One turn moves each row of this set onto another row. After a few examples, where does it send each row asked below?
Bime:  0.04  1.57  0.24  0.13  2.18 -1.48 -0.52  1.34  0.31  0.13  0.41  0.15  1.95 -1.68  2.36 -0.39  0.61 -0.34 -0.28 -2.20  1.84  0.72 -0.93 -0.34 -4.00 -3.47 -1.06 -0.06 -0.78  2.72 -1.97
bila:  1.64  0.40 -0.46 -3.44 -3.00 -0.40  0.83 -0.26 -0.74  2.61  2.58 -0.46  2.01 -1.85  0.45  1.04 -1.50 -0.53 -1.92 -2.76  1.57 -2.08 -1.40  1.72 -1.58  0.73  2.61  1.41 -1.31  3.79 -1.50
moz:  3.59 -1.30 -4.17  0.95 -1.24  0.71  1.12  0.53 -0.30  1.30  1.22 -1.15 -1.46 -0.61  1.10  2.27  2.02 -1.08 -1.66  0.00  0.63 -2.18 -2.20  1.47 -1.39  2.56  0.13 -2.16  1.64  1.01 -1.96
sov: -2.03  2.08  1.70 -3.21  0.08 -1.85  1.04 -0.58  0.72 -0.13 -1.20 -0.65  3.87 -1.42  1.21 -3.05  0.14  0.31  0.58 -2.74 -0.44 -0.80 -3.66  0.49 -0.67 -0.09  1.15  1.56 -0.40  1.71 -0.35
sugo: -3.48  0.35  1.84 -0.59 -1.03 -0.99  1.68  1.50  2.10  0.26 -2.19 -0.61  0.26 -0.38  1.34 -0.30 -3.00 -4.32 -1.32 -1.20  1.27  0.71 -1.02  0.52  0.17  0.15 -0.79 -1.11  2.32 -1.26 -0.33
tam:  0.02  1.73  1.87  1.04  1.50 -1.90  0.98  2.21  1.37  0.37 -0.44  0.83  2.16 -1.82  2.75  0.67  0.28 -0.76  0.27 -2.08  1.25  0.23 -1.07  0.49 -3.68 -3.56 -0.09 -0.30 -0.72  2.01 -2.47
Lagug:  0.75  1.21  2.25  0.30 -0.38 -1.24  0.99 -0.60 -0.25  1.62 -1.58 -2.64 -2.44 -3.71  1.05  2.74 -2.95 -2.07  0.81 -2.66  1.73  0.66 -1.73  0.52  1.22 -2.55  3.38  0.37  0.07  0.11 -0.08
dagiz: -1.75  1.36 -2.40 -0.01 -1.12 -0.13 -1.71 -1.87 -1.20  2.09  1.77 -1.55 -1.21 -1.00 -1.29  2.20  1.68 -1.32 -2.86 -3.56  1.44  1.76 -2.06  1.83 -1.30  2.59 -0.42  0.42 -0.84  2.29  0.09
liki:  0.00  1.68 -1.84  2.23  1.16 -0.80  1.91 -0.59 -0.20  0.04 -0.24 -2.16 -0.04  0.38 -1.16 -1.31 -1.35 -2.16 -0.36  1.05 -3.45  1.57 -3.09  1.54 -0.20 -1.12  0.97 -2.66  2.60 -1.75 -1.28
Gid:  0.40  0.20  1.31  1.78 -1.78 -1.85  2.11  4.41  0.69 -1.21 -0.48 -1.05  0.35 -4.05  1.55  0.46 -1.40 -2.11 -0.20 -2.14 -1.48  0.71 -1.94 -0.94  0.49 -1.30 -0.12 -0.90  3.18  0.22  1.84
tupi: -2.17 -0.91  1.81  0.09 -2.73 -1.93  0.01  2.13  1.65  0.58 -2.59 -1.38  0.89 -1.07  2.07 -1.81 -0.76 -2.11 -0.95 -2.61  0.05 -1.13  2.08  1.81 -0.12 -1.03  1.09 -1.45  2.32 -1.09  0.67
vonam:  1.39 -1.07 -0.25  4.08 -2.98 -1.82  1.59 -0.58  3.10  1.47 -3.55  1.47 -1.29 -1.83  0.98  0.87  1.09  0.23 -1.75 -1.78  0.00 -0.13  0.00 -1.19 -0.08  1.08  2.37 -1.79  2.44  0.98 -0.09
Tekur:  1.95 -1.05 -0.21  1.25 -0.99  0.29  0.55 -2.40  0.05  0.08 -2.69  0.18 -1.32 -3.08  2.37  1.42  0.98  1.74  1.83  0.06 -0.59 -1.79  0.34  3.63 -2.92  2.17  0.90 -0.09 -0.97  1.50 -1.48
faro:  2.42  0.01  1.95 -0.95  0.53 -0.73  1.10 -0.71 -0.94  1.30  1.94 -2.71  1.23 -0.93  0.92  2.15 -2.35 -1.61 -0.17 -1.03  0.79 -1.31 -1.16  3.00 -2.17  1.28  1.02 -0.91 -3.44  3.54 -2.02
sozer: -1.23  1.73 -1.77  0.69 -1.65 -0.68 -1.46 -2.39 -0.70  2.74  2.24 -1.29 -1.87 -0.70 -1.35  2.81  1.66 -2.13 -2.81 -3.35  1.01  1.36 -2.16  1.10 -1.63  2.43  0.80 -0.13 -0.62  2.33  0.14
sufa:  1.36 -0.77 -0.42  1.77 -1.34  0.62  0.72 -1.93 -0.17  0.19 -1.66  0.20 -0.60 -2.58  2.14  1.74  1.35  1.80  2.08 -0.38 -1.31 -1.56  1.37  3.28 -3.84  2.58  0.59  0.18 -0.88  0.90 -1.34
Kir:  3.43 -1.68 -3.15  0.32 -2.07  0.71  3.13 -1.34 -0.85  0.06  0.74 -1.67  0.73  0.65 -0.13 -1.14  0.04 -0.15 -2.17  1.85 -0.84 -0.86 -2.52  1.67 -0.27  3.19  1.93 -1.43  0.21  1.17  0.85
bop: -1.34  1.32  2.53  1.56 -1.02 -1.53  0.32  1.52  1.02 -0.99 -0.02 -0.92  0.92 -4.63  1.97 -1.31  0.24 -2.05 -1.79 -2.19 -1.78  1.11 -2.36  1.59  0.81  2.34  0.22 -0.10  3.09 -1.00  1.73
bir:  1.21  0.45 -2.11 -0.19 -2.08 -1.04  0.36  0.96 -1.10  0.07 -0.02  0.57 -0.17  0.29 -1.24 -0.73  3.51 -1.12 -2.41 -3.36 -2.72 -0.27 -0.74  0.87 -0.87 -1.15 -0.13 -0.61  3.65 -2.64 -0.89
kup:  3.25  1.03 -0.52  2.52 -1.97 -0.51  0.91  0.51 -1.76  2.26 -0.61 -3.03  0.43  1.79 -2.50  1.55 -1.87 -0.18  0.26 -2.17 -0.53  0.01 -0.56  0.45  0.42  0.01  3.39 -0.23 -1.90  2.44  1.73
Pazi: -0.81 -1.44  0.27  1.89 -1.38 -1.56  2.38 -2.48  2.56 -0.95 -3.33 -1.27 -1.47 -0.72 -0.16  0.43  0.22 -1.10 -1.19 -1.43 -0.40  0.10 -3.20 -2.49  1.78  3.32  0.68 -1.73  0.83  0.58  0.04
popaz: -0.90  2.61  0.82 -2.64  1.73 -1.16 -0.04  0.38 -0.53  0.29 -1.01  0.31  3.98 -0.49  0.80 -3.24 -0.42  0.98  1.33 -2.08  0.04 -0.33 -2.67  0.63 -0.42  0.28  1.40  1.34 -0.86  2.19 -0.17
fevu:  0.07  2.12 -2.18  1.47  1.23 -0.80  1.67 -1.09  0.21  0.06  0.96 -1.32 -0.48  0.37 -1.65 -0.68 -0.71 -1.15  0.63  1.86 -4.01  0.84 -1.26  1.37 -1.34 -0.57 -0.23 -1.93  2.20 -1.57 -1.40
Visof: -0.27  0.16  3.71 -1.68 -2.17 -1.89  0.63 -2.17 -1.16  0.90 -0.63  0.17 -1.73 -3.40  0.54  1.27  0.30 -1.40 -1.50 -3.64  1.10  1.59 -0.44  1.95  0.65 -0.33  2.87  1.61 -0.65 -0.56  1.96
fekob:  1.43  1.49 -3.09 -0.30 -0.75 -0.54  1.62  0.36 -0.89 -0.48  0.35 -0.20  0.15  0.51 -1.59 -1.24  2.62 -1.10 -2.30 -3.23 -3.00 -1.32  0.35  0.01 -1.55 -0.64  0.36  0.72  3.74 -1.92 -1.44
dem: -0.11 -0.02 -3.57 -0.78 -1.78  2.45  4.43 -1.68 -0.35 -1.75 -1.22 -0.88  0.55 -1.84  0.51  1.14 -2.35 -0.55 -0.50 -1.33  0.60 -1.06 -2.60 -1.95 -1.57  1.43  1.61  2.68 -0.18  1.59 -1.88
Pirod:  2.74  0.95 -1.51  2.69 -1.15 -0.05  0.88  1.53 -2.15  2.04 -0.93 -2.86  0.98  1.20 -2.24  1.35 -2.35  0.52  0.41 -1.89 -0.12  0.73 -0.09  1.30  0.25 -0.50  2.93 -0.18 -1.95  2.77  1.54
Bedel:  0.74 -0.78 -3.05 -1.15 -1.88  1.86  4.15 -1.84 -0.30 -2.19 -1.76  0.08 -0.32 -2.30  0.67  1.02 -1.84 -0.46 -1.08 -1.07  1.51 -1.14 -2.98 -1.47 -0.95  0.82  1.87  2.68 -0.62  1.94 -1.82

sov turns into -> liki
dagiz turns into -> dem
Visof turns into -> Pazi
Now find these:
Bime turns into -> fekob
bila turns into -> Kir
Tekur turns into -> sozer
sugo turns into -> Gid

One turn moves each row of this set onto another row. After a few examples, where does it send each row asked below?
kubuk:  1.29 -1.61  1.80  3.32 -3.32 -1.14 -0.72 -0.16  2.32 -0.75 -1.34  1.90 -0.84  1.55  2.75  0.10
tatu: -1.11 -2.13  1.15  0.98 -5.09  1.32  0.97 -1.08 -0.32  1.77  3.93 -1.01  0.89  0.42 -0.99 -0.29
lanok: -1.14  0.25 -1.37 -1.55  1.36  0.65 -1.55 -3.00  0.77 -1.35  2.66 -0.09 -0.27  0.38  2.97 -1.96
boton:  1.26 -1.13  1.78  3.42 -3.65 -1.44 -0.65 -0.34  1.73 -0.49 -1.53  1.74 -0.73  2.03  2.07  0.19
Zedul: -1.67  1.96 -2.03  1.56  0.29  2.23  0.92 -0.76  1.21 -0.82  1.69  0.04 -1.50 -2.60  0.64 -0.83
kepaz: -2.04 -0.01 -2.03  0.84  0.87 -2.38  0.89 -4.62  0.34 -0.78  1.79 -0.81  0.09 -1.61  1.23 -2.23
deg:  1.10 -0.94  1.40  3.28 -4.06 -0.60 -0.83 -0.60  1.71 -0.38 -1.64  1.93 -0.99  2.18  2.19  0.37
rurup:  1.17 -2.49  1.83  2.48 -4.00 -1.68 -1.60 -1.55  2.11 -0.82 -0.74  1.33 -1.11  2.29  2.30 -0.57
Nel: -1.42  2.03 -2.78 -0.44  1.18 -0.94  1.04 -1.07  0.57 -0.62 -0.58  1.17  1.39 -0.11  1.20  0.45
Pinag:  1.72 -2.09  1.55  2.80 -3.31 -1.51 -1.27 -1.59  1.91 -0.41 -0.19  1.36 -0.74  2.76  3.46  0.09
fide: -1.16  1.79 -3.20  0.77  1.04 -0.73  0.54 -0.52  0.13 -0.86 -0.38  1.28  1.36 -1.49  0.41  0.17
nutud: -1.11  1.89 -3.14  0.32  1.52 -1.01  0.78 -1.17  1.08 -0.57 -0.41  0.61  1.82 -1.00  0.83  0.23
riv: -1.03  0.96 -1.46 -1.45  1.61  1.14 -0.76 -2.64  1.90 -0.89  2.46 -0.41  0.03  0.21  2.94 -1.68
pasev: -1.02 -2.85  1.05  0.89 -4.02 -0.41  1.67 -0.72 -0.36  1.92  3.51 -0.85  2.38  0.00 -1.32  0.55
Palef: -1.64  1.91 -1.94  1.67  0.02  1.07  1.47 -1.72  1.39 -1.14  1.95 -0.34 -1.36 -3.03  1.11 -1.99
kigi: -1.17  2.04 -2.15  1.35  0.67  1.50  0.71 -1.24  2.05 -0.95  1.92 -0.29 -0.76 -2.71  1.30 -1.56
Maram: -0.87 -3.00  0.66  0.61 -4.79 -0.49  0.99 -0.79 -0.26  1.76  3.01 -0.66  2.02  0.55 -1.82  0.60
Zinu: -1.35  0.61 -0.99 -1.42  1.11  1.67 -1.11 -2.81  1.22 -1.05  2.33 -0.24 -1.43  0.72  3.04 -1.46
giz: -0.47 -2.80  0.58  1.59 -4.29 -0.48  1.55 -1.12 -0.48  2.12  3.80 -0.95  2.17  0.26 -1.04  0.71
vopu: -1.46  1.48 -3.08  0.84  1.22 -1.44  0.73 -1.21  0.04 -0.36 -1.04  1.01  1.06 -0.65  0.29  0.86
pemed:  1.23 -1.68  2.25  2.64 -3.56 -1.26 -1.26 -1.46  1.77 -0.56 -0.56  1.24 -1.14  2.84  3.06 -0.61
deroz: -0.71 -2.02  1.50  1.00 -4.59  1.02  1.40 -0.20 -0.13  1.76  4.00 -0.97  1.08  0.30 -1.15  0.05
rupi: -1.58  0.09 -2.32  0.50  1.47 -2.32  0.05 -4.54  0.88 -0.61  1.62 -0.86  0.93 -1.27  1.44 -1.91
muf: -0.23 -2.51  1.00  1.39 -4.55  1.10  1.34 -0.67  0.10  1.73  4.70 -1.14  1.13  0.19 -0.49  0.32
pep: -0.68 -2.75  1.15  0.19 -4.99  0.95  0.71 -0.41  0.25  1.55  3.81 -0.83  0.99  0.53 -1.21  0.13
bemon: -1.36  1.29 -1.42 -2.15  1.27  1.04 -0.36 -2.28  1.28 -0.97  1.77  0.12 -0.14  0.95  3.15 -1.18
Pepam:  0.95 -1.84  1.74  2.57 -3.92 -1.33 -1.44 -1.96  1.58 -0.37 -1.01  1.57 -0.90  2.95  2.90 -0.26
lon: -0.91 -2.68  1.50  0.63 -4.15  0.81  1.38 -0.35  0.09  1.73  4.33 -1.07  1.55  0.05 -0.75  0.22
Vuv: -1.78 -0.31 -2.61  0.60  1.37 -2.72 -0.23 -4.03 -0.33 -0.83  1.43 -0.23  1.31 -1.07  1.01 -1.68
zifo: -1.19 -2.37  0.70  1.33 -4.80 -0.24  1.43 -1.50 -0.79  2.04  3.02 -0.84  1.98  0.33 -1.65  0.32
bugu: -1.03  1.70 -1.85  1.11  0.37  2.20  0.13 -0.79  1.16 -1.54  2.33  0.21 -1.18 -2.56  1.47 -1.80
Sif:  1.31 -2.26  2.06  2.80 -3.13 -1.68 -1.01 -1.32  2.14 -0.62 -0.84  1.54 -0.73  2.15  3.18 -0.28
lag:  1.86 -1.33  1.10  3.56 -3.59 -0.96 -0.66 -0.29  1.86 -0.38 -0.98  1.94 -0.73  1.96  2.69  0.64
pigi: -0.99 -2.56  1.20  0.96 -4.36 -0.69  1.37 -1.27 -0.73  1.92  3.50 -1.08  2.00  0.70 -1.42  0.27
Saza: -2.09 -0.71 -1.92  0.33  1.31 -2.40 -0.14 -5.02 -0.22 -0.47  1.69 -0.93  0.27 -0.42  1.09 -1.49
mal:  1.37 -1.74  1.44  3.20 -4.23 -1.04 -1.00 -0.41  2.26 -0.78 -1.36  1.71 -1.17  1.64  1.77 -0.03

zifo turns into -> Pepam
lon turns into -> kubuk
giz turns into -> Pinag
Now find these:
Saza turns into -> Zinu
Nel turns into -> kepaz
boton turns into -> pigi
nutud turns into -> rupi
Maram turns into -> rurup
bugu turns into -> fide

One turn moves each row of this set onto another row. After a few examples, where does it send each row asked below?
fifo: -1.27  0.21  0.36 -0.05 -1.86 -0.86  0.31 -0.17 -2.26  2.55 -0.26 -0.79 -1.17  0.40 -2.82
kom:  0.71 -0.87  0.85  0.58 -1.11  0.79  1.63 -1.84  0.72 -0.05 -2.42  1.32  4.31 -0.21  1.63
Fepon:  0.39 -0.86  0.59  0.44 -1.29 -1.45  1.72 -0.89 -1.72  3.35 -0.24 -0.07 -1.12  0.76 -1.49
moto: -1.95  2.24  0.17 -1.09  0.89 -0.31 -1.40  0.72  4.02 -0.51  1.37 -2.59 -1.74  0.64  0.50
mazus: -2.00 -0.81  0.45  0.20 -1.19 -0.99 -0.04 -0.92  5.31  1.01  0.26 -0.19  2.77  1.01  2.36
lutus:  0.33 -0.34  0.80 -0.08 -0.95  0.50  0.31 -0.88 -0.33 -1.06 -2.65  0.23  4.57  0.82  2.94
Ruzis: -2.95 -0.03  0.32 -0.33 -1.23 -0.98 -1.39 -0.09  4.62 -0.09  0.14 -1.25  3.03  1.42  2.71
Bokem:  0.58  0.00  0.93  0.89 -1.63 -1.13 -1.98 -0.11 -2.22 -3.14 -0.61 -0.69 -1.72 -0.15 -0.10
tavep: -1.62  0.82  0.39 -0.56 -1.42 -1.25 -1.00  0.77 -3.25  1.36 -0.42 -1.94 -0.74  1.51 -1.13
dafug:  2.53 -1.43  1.08  1.67 -1.22 -1.49  0.33 -1.45 -1.34 -1.59 -0.44  0.47 -1.89 -0.18  0.54
guri: -0.18  1.34  0.78 -0.79  1.93  0.55 -0.51  0.55  1.59  0.31  0.52 -0.23  1.26 -1.55 -4.11
gerus:  3.48 -0.30  1.21 -0.50  3.45 -1.33  1.30 -0.07  1.17  0.38  0.33 -0.27  1.84  0.84  1.04
Tazef: -2.78 -0.36  0.24  0.15 -1.48 -0.57 -0.52 -0.79  5.44  0.89  0.33 -0.25  2.64  0.57  1.29
Memel:  0.85  0.73  0.33 -0.62  1.83 -1.50  0.60 -0.32  4.34  0.39  1.30 -1.86 -1.60  1.37  2.90
dalit:  0.20  0.64  0.35 -0.22  1.22 -0.64  1.16 -0.74  5.25  1.29  1.52 -0.92 -1.82  0.20  0.72
vuvas: -1.32  0.69  0.72 -0.41 -1.36  1.04 -1.08 -0.18 -0.54 -1.80 -2.59 -0.30  4.64  0.39  1.59
babip: -1.40  1.53  0.18 -0.56  0.75 -0.05 -0.08 -0.25  5.06  0.64  1.42 -1.46 -2.08 -0.25 -0.70
zisa:  2.29 -0.23  1.04 -0.10  2.59 -0.21  1.77 -0.67  2.29  1.39  0.57  0.93  1.32 -1.01 -2.19
zak: -0.58 -0.42  0.70  0.50 -1.83  1.43  1.04 -1.68  0.94  0.01 -2.47  1.50  4.00 -1.16 -0.67
kek:  1.09 -0.92  0.68  0.23 -0.64 -2.18  1.59 -0.56 -2.48  2.70 -0.41 -0.74 -0.61  1.96  0.85
non: -1.84  0.58  0.60 -0.15 -1.99  1.66 -0.51 -0.71  0.28 -1.04 -2.56  0.39  4.10 -0.67 -0.68
Puror: -3.39  0.03  0.25 -0.20 -1.44 -0.45 -1.42 -0.22  4.85  0.25  0.26 -0.94  2.77  0.83  1.39
Samu: -0.46  2.15  0.70 -1.58  2.49  0.11 -2.33  1.91  0.06 -1.38  0.26 -1.89  1.86 -0.09 -1.69
Kov:  1.79  1.18  1.00 -1.38  3.42 -1.26 -1.16  1.49 -0.19 -1.28  0.14 -1.85  2.18  1.34  1.44
zarap:  0.01  0.15  0.55 -0.41 -0.74 -2.15 -0.27  0.54 -3.54  1.46 -0.52 -1.97 -0.53  2.42  1.18
disi: -2.05 -0.58  0.44  0.01 -0.97 -1.11 -0.52 -0.59  4.85  0.61  0.21 -0.74  3.07  1.55  3.15
sare:  0.36 -0.18  0.72  1.24 -2.05 -0.50 -1.39 -0.72 -1.46 -2.37 -0.48  0.08 -2.15 -0.95 -1.88
Nalu:  2.02 -0.73  1.07  1.17 -1.12 -1.73 -0.97 -0.71 -2.22 -2.64 -0.60 -0.34 -1.56  0.37  1.39
fubut:  1.60 -1.04  0.99  1.72 -1.80 -0.90  0.13 -1.61 -0.89 -1.42 -0.36  0.93 -2.08 -1.17 -1.49
Ponur: -0.56  1.73  0.27 -1.06  1.69 -1.25 -0.93  0.79  3.59 -0.59  1.19 -2.73 -1.31  1.53  2.65

lutus turns into -> kom
dalit turns into -> babip
disi turns into -> mazus
Now find these:
Bokem turns into -> Nalu
fifo turns into -> tavep
Kov turns into -> gerus

